One turn moves every row onto another: examples first, then more rows asked:
ras: [ -9  -5  -4  -1 -15 -22 -13  -6  11  12  -5   2  12  -6 -22  -7  -6 -11
  16]
Zil: [ -2  -7 -12   5 -37   4  -9  -8  25  11   5   7 -13   6  11 -13   0 -22
  -8]
kifot: [-11  -8   5   0  -9 -18 -21 -18  24  10   8 -18  -7 -11   0  -3  17 -21
  13]
Nubuf: [-15  -8  -4   1 -10 -18 -31 -20  21   9   6 -21 -12  -8   4  -4  -2 -27
  15]
tora: [-22  -5  -4  15 -13 -20  11  -7   9   7  12 -10  -2   1  -3  -7   0  -5
  -7]
Tibe: [ -3  -3 -11   4 -40   5  -9  -7  26  11   5   5 -11   6  10 -12  -3 -23
  -6]
sikuf: [-16  11 -11  13 -19 -13 -15  -3  11   8  -1  -4   8  -9 -11 -14 -16 -16
  17]
Fur: [ -8  -8 -13   1 -32   3 -12  -1  28  13  11   6  -6   7   5 -17  -3 -24
  -6]
tupuf: [-10   3  -2  11 -15 -18  -7  -5  13  17  -6   4   4  -4 -21 -13 -21 -17
  13]
vuno: [-13 -15 -15   8  -9 -18 -26 -18  32   5  11 -15  -9  -6  -1 -11  14 -24
   8]
teno: [-21   1   7  19 -14 -21   4 -14  13  11  15 -12 -16  -5   1  -5   6 -16
  -9]
rebu: [-31  -1   4  16 -25 -23  -3 -16  18  14   9 -15  -9   4   3  -5   4  -4
  -5]
zoko: [-11  -3  -9   3 -20 -25 -12  -5   6  16  -6  -6   5  -1 -15  -8 -20 -14
  17]
gifi: [  2  -7  -9   9 -10 -16 -19 -25  14  15 -16  -2  -8  -8 -10  -7  -1   4
 -11]
dapaf: [  7  -6 -10   7 -44  -1 -14 -13  24   9   2   9 -10   4   4 -11  -8 -22
  -4]
lopep: [ -7  -3  -8   1 -39   0  -7  -5  30  16   3   5 -12   3   5 -13  -7 -15
 -15]
ropet: [ -8  -4  -2  16 -10  -9 -29 -18  23   3   4 -19 -10 -12   5  -7   2 -28
  13]
Nised: [  1  -5  -3   5 -46  -6 -13  -8  32  16   6   4  -9   3   1 -11 -13 -21
  -6]
nama: [  7  -8 -10   4 -40  -6 -14 -12  31  12   5   4 -13  -1   0  -9  -6 -18
 -17]
sigun: [-25  -4  -5   8 -16 -27  -4 -17   1   6  15 -13 -14   1  -2  -1  -5  -9
 -10]
gop: [-23   4  -4  23 -19 -20  -1 -11   3   2  15 -10 -10  -2  -3  -4   0 -10
  -8]
teze: [-23  -5  -2   9 -19 -28  -2 -13   3  12  13 -18 -16   0   3  -1   1 -11
  -7]
tomo: [ -6  -9   0   8  -1  -7 -20 -17  31  10   0 -18  -4 -10   6 -11   5 -23
  16]
Gitod: [  0 -13   5   5  -5 -14 -13 -19   8  14 -16  -2  -3   0 -11   2  -4  -3
  -1]
nuzu: [  9 -15   2  20  -4 -17  -8 -25  13   7  -8  -8  -9  -4  -4  -2  -4  -5
  -9]
lep: [  7  -2  -9   7 -44  -1 -11 -11  20  10   2   9 -10   3   3 -10  -8 -19
  -7]
vamul: [  7  -9  -9   6  -5 -15 -16 -28  11  12 -12  -1  -9  -7  -5  -6 -16  -1
  -8]
Mudod: [  6  -5  -6  12   2  -9 -14 -18  12  14 -15   3  -9 -11 -13  -8  -8  -9
  -6]
Fifo: [  4 -13 -10   5  -4 -17 -19 -20   5  14 -17  -7 -13  -7  -6  -3  -9  -6
  -5]
Nus: [-13  -8  -7  13 -24 -24 -16  -8  21  12  -6  -1   8   5 -18 -13 -18 -12
  18]
muto: [  7  -7  -1  13 -45  -9 -14 -10  21  12   8   9  -6   7  -2  -8 -12 -20
  -8]
Pize: [ -1 -12 -10   1 -34   2 -14  -7  36  12   4   4 -10   7   3 -13  -8 -25
  -9]
tuti: [ -8  -6  -3   4 -31   8 -12  -8  24  19   4   5 -10   6  11 -13  -1 -17
 -15]
Meb: [ 12  -2  -9   6 -42  -4 -23 -12  24  14   7   7  -9  -7   0 -12  -3 -20
 -10]
Tipag: [ -8   6  -4   9 -22 -23  -9  -7  19   9   4  -7  13 -12 -15 -13  -9 -13
  21]
kef: [ -8   0 -11   3 -19 -22 -13 -12  12  12  -1  -1   8  -3 -13 -13 -27 -11
  16]
Tad: [-10  -5  -1  12  -8 -17 -16 -15  29   6  15 -17 -13 -11  -1  -9   8 -36
  12]
sas: [-11 -12  -9   2 -12 -21 -23 -14  22   9   9 -23 -13  -9   3  -6   4 -29
  13]
surad: [-18   4 -11  -3 -20 -24 -18  -7   7  13   1  -7   4  -8 -13  -6 -19 -13
  17]
basod: [-24  -3   0  11 -17 -23   1 -18  11  10  20 -16 -13   0   8  -5  -5  -8
  -7]
lader: [ -1 -12  -6  22  -2  -6 -16 -21   6   6 -12  -4 -11  -3  -3  -4  -9  -7
 -11]
ruze: [-22 -10   7   8 -17 -27   0 -12  11   6  17 -13  -5   3  -6   0   9 -14
   0]
leru: [ -2 -16  -6   6  -3 -17 -21 -25   5   8 -12  -6 -16  -2  -4   2 -13  -8
  -8]
Gobod: [-12  -9  -8   2  -8 -17 -21 -21  29   7  17 -19 -11  -8  10 -11   1 -28
  10]

ruze -> ras
gop -> sikuf
Now find these:
lep -> Tibe
Mudod -> teno
lopep -> Nised
gifi -> rebu
Fur -> Meb
tomo -> nuzu
teze -> zoko
surad -> Nubuf
basod -> kef

One turn moves every row onto another: examples first, then more rows asked:
sarug: [  1   3 -10 -16  -4   7  16 -10   3  -7   0  13 -15   7  -5   4  -4  -1
  -4  -7  10   9 -11  -4  -6]
zase: [  1   0   0  -4 -15   0  13 -15  -6 -19   3   7 -16  -4  -2  -2  -7 -12
  -4 -19   4   4  -5   2   6]
tet: [-23 -11   5   1 -19   9  16   3 -10 -11  -8   6  -4  -3   5   2  -8 -13
  -4 -10  -5 -14 -13  -3   6]
lif: [ -4  -7   0   2 -11  -2  10  -8   7 -11  -7   6 -20   1 -14   2  -2   5
  -4  -8   9   7  -5   2 -13]
nel: [ 11  -7  -5   0  -3   8  12 -12  -8 -16   4  -3 -14  -1   9  -5  -9   5
  -9   1   1  11  -3 -11 -11]
Sok: [ -8  -3   0  -6  24   3   0   2  12  -8   6   2  14 -12   2  17 -11  -7
   4  -2  -5 -19 -11   4  19]
lezik: [ -8  -2  -1  -4  26   4   0   6  12  -5   9   0  15 -11   6  10  -8  -5
   2  -3  -6 -19 -11   3  17]
zetul: [  5  -2  12  11  -3   5   6 -12  -6 -12  -9 -11   7  -1 -10 -10  -8   6
  -1   3   7  15 -12 -17  -1]
Ligod: [  6  -2   7   6  -1   1   1 -10   0 -11  -5  -7  -9  -3 -25 -14   4   7
   7   3   0   5 -13  -5 -12]
faf: [ -5   0   5  -3  28  -1  -5  -1  14  -7   4  -2  19 -13  -1  12  -9   0
   9   2  -1 -12 -10   0  15]
Kogu: [ -1  -7  10   3  -3   0  10 -13  -8 -14   3 -12   6  -3   7 -16   3   7
   4   7  -1   1   5 -16 -17]
Teg: [-24  -5  -5 -18  -8  12  17   4  -3  -6  -3  12  -8   1   6   2   4 -10
   2  -2  -6 -14 -10  -1   0]
Kalu: [-20  -6   7  -3 -13   1  10  -1 -12  -7   7  -5  -2 -10  10 -12   2   0
  14  -1  -7 -14  -6 -12 -13]
zal: [  0  -2  -6  -3  27   1   3   1  13  -8   7   7  10  -6   8  16 -13  -6
  -7 -10   2 -11  -7   6  15]
nitoz: [ -3  -2  -1  -4  29   3  -4   6  11  -4   6   3  16 -11   4  13 -11 -10
   2  -5  -2 -14 -10   4  17]
nek: [-20 -17  -1   0 -12   5  12   2  -4 -14 -14   8 -13  -1  -1   5   5  -4
  -5  -2  -8 -10  -4   7 -10]
Neze: [-10  -4  11   7  -1  -1   2   2 -20  -7  -3  -3  19  -6   1 -17  12   3
   8   7 -10  -3 -13  -4  -4]
fikol: [  1  -2  -5  -6  28   0   4  -3  13 -11   4   6  12  -8   3  22 -14  -4
  -2  -6   1 -11 -10   5  16]
zure: [-12  -5   9  -9   2  14   8  -2  -6  -7  -5  -6  11  -1  -3 -14  13  -2
  12  15 -14 -10  -8 -13  -3]
fotip: [ -4  -1   4  -3  30  -1  -6   3  14  -5   6  -1  19 -10   2  10 -10  -5
   6  -4   1 -13  -9   1  15]
kap: [  5   1   0  -3  29  -3  -2  -6  16  -7   3   1  17  -9  -1  16 -12   0
   1  -3   5  -6  -7   2  13]
mogu: [ 16   2   8   5   0  -4  12  -9  -5 -13   6  -2   7   1 -10 -19  -1   7
  -3   1   6  11  -9  -4  -3]
nomud: [ -2   0   2  -3  31   0  -5   0  14   0   8  -5  21 -13   2   6  -7   0
   6  -1   0 -10 -10  -1  14]
ner: [-21 -15   9  -4 -20  10  14   0  -1 -13   1   0 -10  -9   5  -3  -7 -12
   4   1 -10 -10   3  -1  10]
ful: [-10 -13   7   6  -2   8   1   0 -11 -14 -11  -6  -4  -6 -11 -10  13  -2
   4   7 -19  -9 -13   1  -8]
mutep: [-17  -9  19   7  -8   9   6   1 -12 -11 -10 -13  12  -4  -5 -13   0  -4
   8   7 -10  -9 -13 -13   4]
lamom: [  2  -1   1  -3  31  -2  -4   0  16  -6   3   0  20  -6   1  13 -12  -5
  -1  -5   4  -7  -4   1  13]
dazek: [ 11   4   3  -7   9  10   6 -15  -1  -8  -3  -5   3   3 -12 -12   4   6
   4   9   4  12 -12 -13  -7]
zom: [-26 -12  -1   0 -13   7  13  14 -11  -1  -3  13  -4  -6  12   3  -2  -2
  -1   4  -6  -7 -11   5   2]
rulot: [  0  -1  -2   3 -12   4  15  -9  -5 -12  -6   6 -11   4  -3   7 -15  -2
 -11 -15  12  12 -13  -7   0]
bima: [  5   4   4   7  -2   2  -2 -22 -14 -13  -7  -4  -2  -5  -4  -5   1   0
   1  -7   3  19  -8  -8  -2]
Bof: [-17 -11  13   5  -4  12  -2  -7 -11  -8  -9 -12   3 -11   3  -8   3  -1
  10  12 -10   6   2 -11   4]
korav: [  2  -4  -3  -4  29   1  -4   2  13  -9   5   4  13  -6   6  15 -15  -9
  -3  -7   3 -11  -8   4  15]
Belob: [ -7  -4  -9  -4 -13   7  12   0 -13  -7   9   5 -20  -9  11  -2  -9  -4
   0  -7  -5  -5 -14  -7  -7]
Fid: [  1  -8  -5   0 -12   1  20   1   3  -9   7  13 -14   1   0  -3 -16   3
 -10  -2  12   8  -8   3   1]
Tizi: [  4   1  -1  -2  31  -4  -1  -5  16  -4   7  -1  18  -7   4  14 -11   0
  -1  -7   7  -4  -7   1  10]

Fid -> mogu
kap -> faf
Ligod -> ful
Now find these:
zure -> Teg
lamom -> fotip
rulot -> zetul
zase -> bima
Belob -> nel

One turn moves every row onto another: examples first, then more rows asked:
Muzin: [  7  -8  -7  -3   9  -3 -12  -7   6   2  10  12  10 -12   3   1   3   7
  -6 -22  -3  -2  -4   4  10  -2 -17 -11   3  -2  -6  12   6   8  -6  -1
   6  14  -6 -11   2  10  -7 -16  -4  11  -1  -1 -13   6]
mer: [ -4   0  17 -14  -1   7  -7   6 -18 -10  -7  -6 -11   1   5  -7  11  -1
  -6  -9   4  -8  -4   2   3   9  -7   3   7 -21 -12  -5  -2  -1 -10  -8
 -17   6   6   8   2  -4   0 -10   5 -10  18  -4  12  13]
farun: [  5   1  -8  -2   1   4  -5  -5   8   7   7   1   6  -9  -8  -7   6  14
   5   4   6  -1   7  -2   7   4  23  -7  -5 -11  22 -14  -1   1   7  -3
  13  -2  11  -8   5 -11  -3 -11  -5  19   7   4   2  -4]
zogid: [  8  -4  -5   0  11  -1 -11  -5   7   3   8  13  12  -9   3   3   0   4
  -2 -24   0  -6  -6   6   5   2 -18 -13  -2  -1   2  12   8  13  -9  -4
   9  12  -3  -9   1   7  -7 -13  -4   9  -4  -4 -16   4]
nufum: [ -2  -4   2  17  -8 -14   4  -3 -10   7  12   4 -14   7   2   7  -4   0
   7  -4  -9   0  -5  -6   4  -4  -4  13   4   6 -16  13   0  11   5   9
  11   2 -19   2 -10  11   1  11  -1 -13  -3 -16  -2  -6]
kobi: [  5   4  -2  13  -8 -15   6   5   3   0  10  -4   0  13  -3 -11   3 -15
   3  23   6   5  -5   5  -3  -7  23   6  -2  14   3  -8   1   1  -1   3
  -5 -14 -10   0   3 -11   9   7  -4  -7   1  17  -9   7]
zitin: [ -2  -3  -1  16  -4 -14   7  -3  -8  10   7   6 -15   5   2   7  -3   0
   8  -3  -6   2  -4  -2   3  -3  -9  15   3  10 -18  15  -2  10   2   8
   9   5 -16   6 -10   2  -2  10  -6 -16  -9 -17   0  -5]
lapa: [ -6  10  13 -17  -7  17  -7  15  -6 -13  -5   4  -5  -5  10   0  -4   2
  -3   1   5  -7   7  -1  -1   8  -2   0  11 -11  -5  -7  -2  -6  -1 -12
 -25  -3   4  -2  -8  -7  -2  -7  15  -4   6  -2   5  15]
Mazep: [  9   6  -1  12  -8 -11   2  -1  -1   2  11  -4  -1  13  -8 -10   2 -14
   3  21   8  -1  -7   2  -7  -8  24  11  -1  15   6  -9   4   6   4   1
  -5 -15 -10   0  -1  -7   7  10  -6  -6   6  16  -8   1]
Gatu: [ -3  13  13 -19  -9   3   0   2  -1 -11  -6  -4 -10 -10  13  -4 -12  -1
   1  -7  10  -9   0   3  -5   4   6   5  14 -11  -9 -14   2   0 -11   4
 -21  -7  13   2  -7 -10   6   0   4 -24  11   3   7   6]
Vut: [ -4  12  15 -17  -9   4  -1   3  -3 -10  -1  -3  -8 -11  16  -3 -11  -1
  -1  -7   9  -6   0   1  -3   1   4   7  13  -8  -8 -15   0   0 -10   4
 -18  -6  14   0  -8 -11   8   1   3 -25  12   6   9   8]
Tizut: [  8 -10  -6  -1  12  -3 -13  -8   3   2  12  11   9 -11   4   1   1   7
  -2 -25  -4  -6 -10   1   8  -3 -15 -11   2  -3  -3   9   9  14  -5  -3
  10  11  -4 -12   1  12  -9 -10  -5  13   3  -6 -12   6]
sima: [  5  -5  -4  -8  13  -2 -17  -8   7   3  11   8  12 -11   1   1   2   9
  -5 -25  -5  -2  -8   2   8   0 -16  -9   2  -2   0  14   3   8  -6  -2
  10  10  -5 -14   3  11  -8 -10  -3  10   5  -1 -14   1]
Nofe: [  7   6   1  15  -5 -10   4   4   0  -1   6  -3  -1  15  -8 -11   4 -12
  -1  23   8   0  -6   4  -6  -8  19  10  -2  20   8  -6   1   6  -3   1
  -3 -15  -9   1  -2 -11   9  10  -4  -5  -2  15 -10   4]
bir: [ 12  -8  -5  -4  14  -5 -12 -10   5   1   9  10  11  -7   1  -2   4   5
  -5 -24  -1  -3  -9   3   7   0 -14 -11  -1  -4  -3  17   3   9  -6   2
  11  12  -1 -10  -2   8  -7  -9  -5  10   2  -6 -14   3]
zuki: [ -4   1   5  13  -6 -17   1  -6  -5  10  10   4 -16   7   1   7  -4   1
   7  -7  -7   5  -5  -5   2  -1  -9  13   3   6 -17  15  -3   6   1   5
  11   2 -19   1  -7  12  -1  17  -3 -13   1 -14  -1  -6]
tivim: [  5   6  -5  -2   1   3  -5  -4   9   7   6  -4   8  -5 -11  -7   7  13
   1   3   4  -3   3  -2   7   3  22  -2  -3  -8  19 -15  -7  -3   1  -1
  14  -5  12  -8  10 -14  -4  -9  -3  19   8   6   4  -8]
vafet: [ -5   3  18 -16  -4   4  -1  14 -12 -23  -3  -3  -9   4  11  -3   1  -3
   2 -17   6   5  -6  12   7   6   2   8  11 -14  -8  -1  -2   2  -7  -7
 -13  -1   1   5 -11  -9  20  -6  12 -19   9   1  -3   2]
bopak: [ -6  11  15 -16  -7  18  -8  14  -7 -10  -3   3  -4  -7  12   0  -2   2
  -3   4   6  -7  10   1   1   8  -1  -1  12 -10  -3  -6  -1  -6   0  -9
 -21  -1   4  -1  -8  -5  -2  -8  19  -4  10   2   8  16]
liraz: [ -4  -3  13 -15  -4   5  -5   8 -20 -11  -8  -5 -10  -1   4  -7  14  -2
  -5 -11   3  -9  -7   2   2   9  -9   3   6 -21 -12  -8  -4  -2 -12  -6
 -19   5   3   8   0  -6  -1 -10   5 -12  15  -4  10  12]
pof: [ -6   3  21 -15  -2   5  -1  15 -10 -21   0  -3  -7   4  12  -4   1  -2
   2 -17   2   9  -7   9   7   5   3   9   9 -15 -10  -4  -1  -1  -7  -6
 -11   0   2   4 -11  -8  18  -9  10 -21  10  -1  -1   7]
pog: [ -2  -1   0  17  -9 -15   7  -1  -8   7  10   5 -15  10  -1   6  -3   0
   7  -2  -6   5  -2  -7   9  -4  -8  12   3   5 -21  13   0  12   0   5
   7   5 -16   6  -8  11   0  10  -6 -12  -4 -13   2  -6]
Pefu: [ 10   7  -4  12 -11 -12  -1   1   2  -1   8  -5  -1  12  -6 -13   1 -12
   3  26   9   2  -5  -2  -8  -6  20   9  -3  19   3  -3   3   1   2   2
  -1 -12 -10  -2   0 -13   5  11  -4  -7   3  14  -9   3]
Fak: [  3   4  -5  -2   1   3  -4  -4   7   8   1  -1   8  -4 -10  -9  11  11
   4   8   7  -1   7  -3   7   5  19 -11  -2  -8  21 -11  -6   3   0   0
  13  -1  14  -7   5 -15  -2 -10  -4  23   6   1   1  -7]
Fom: [  9   2  -4  -2  -1   0  -3  -2  10   9   4   4   7 -11 -11  -8  10  11
   3   5   6  -2   5   2   9   6  22  -7  -4  -8  24 -14  -4   0   1   1
  13  -4  15   1   4 -17  -3 -11  -7  16   1   3   4  -6]
Vit: [  7   6  -9  -1   1   1   1  -3   9   8   7   1   8  -8 -10  -5   5  13
   2   4   7  -2  10  -1  10   0  20  -8  -4 -12  19 -16  -3   1   2   0
  10  -3  16  -6   6 -15   0 -11  -5  19   4   6   6  -6]
los: [  1   1   2  15  -8 -14   7  -5  -8   6   8   7 -14  10   1   5  -6  -1
  10  -6  -4   5   0  -5   1  -2  -6  10   4  10 -19  16  -5   9   2   6
  12   5 -15  -1 -12   8   0  12  -4 -12  -5 -16  -4  -6]
rin: [  6  11   2  13  -7 -14  -1   3   2   0   9  -5  -1  16  -5 -10  -1 -12
   3  21   5   2  -9   0  -7  -5  23  13   1  15   3  -6   0  -1   2  -1
  -1 -16 -13  -3   4  -9   5  16   0  -4   4  14  -7   3]

lapa -> liraz
Vit -> Muzin
Now find these:
zogid -> zitin
sima -> zuki
Pefu -> Fak
mer -> pof
nufum -> Mazep

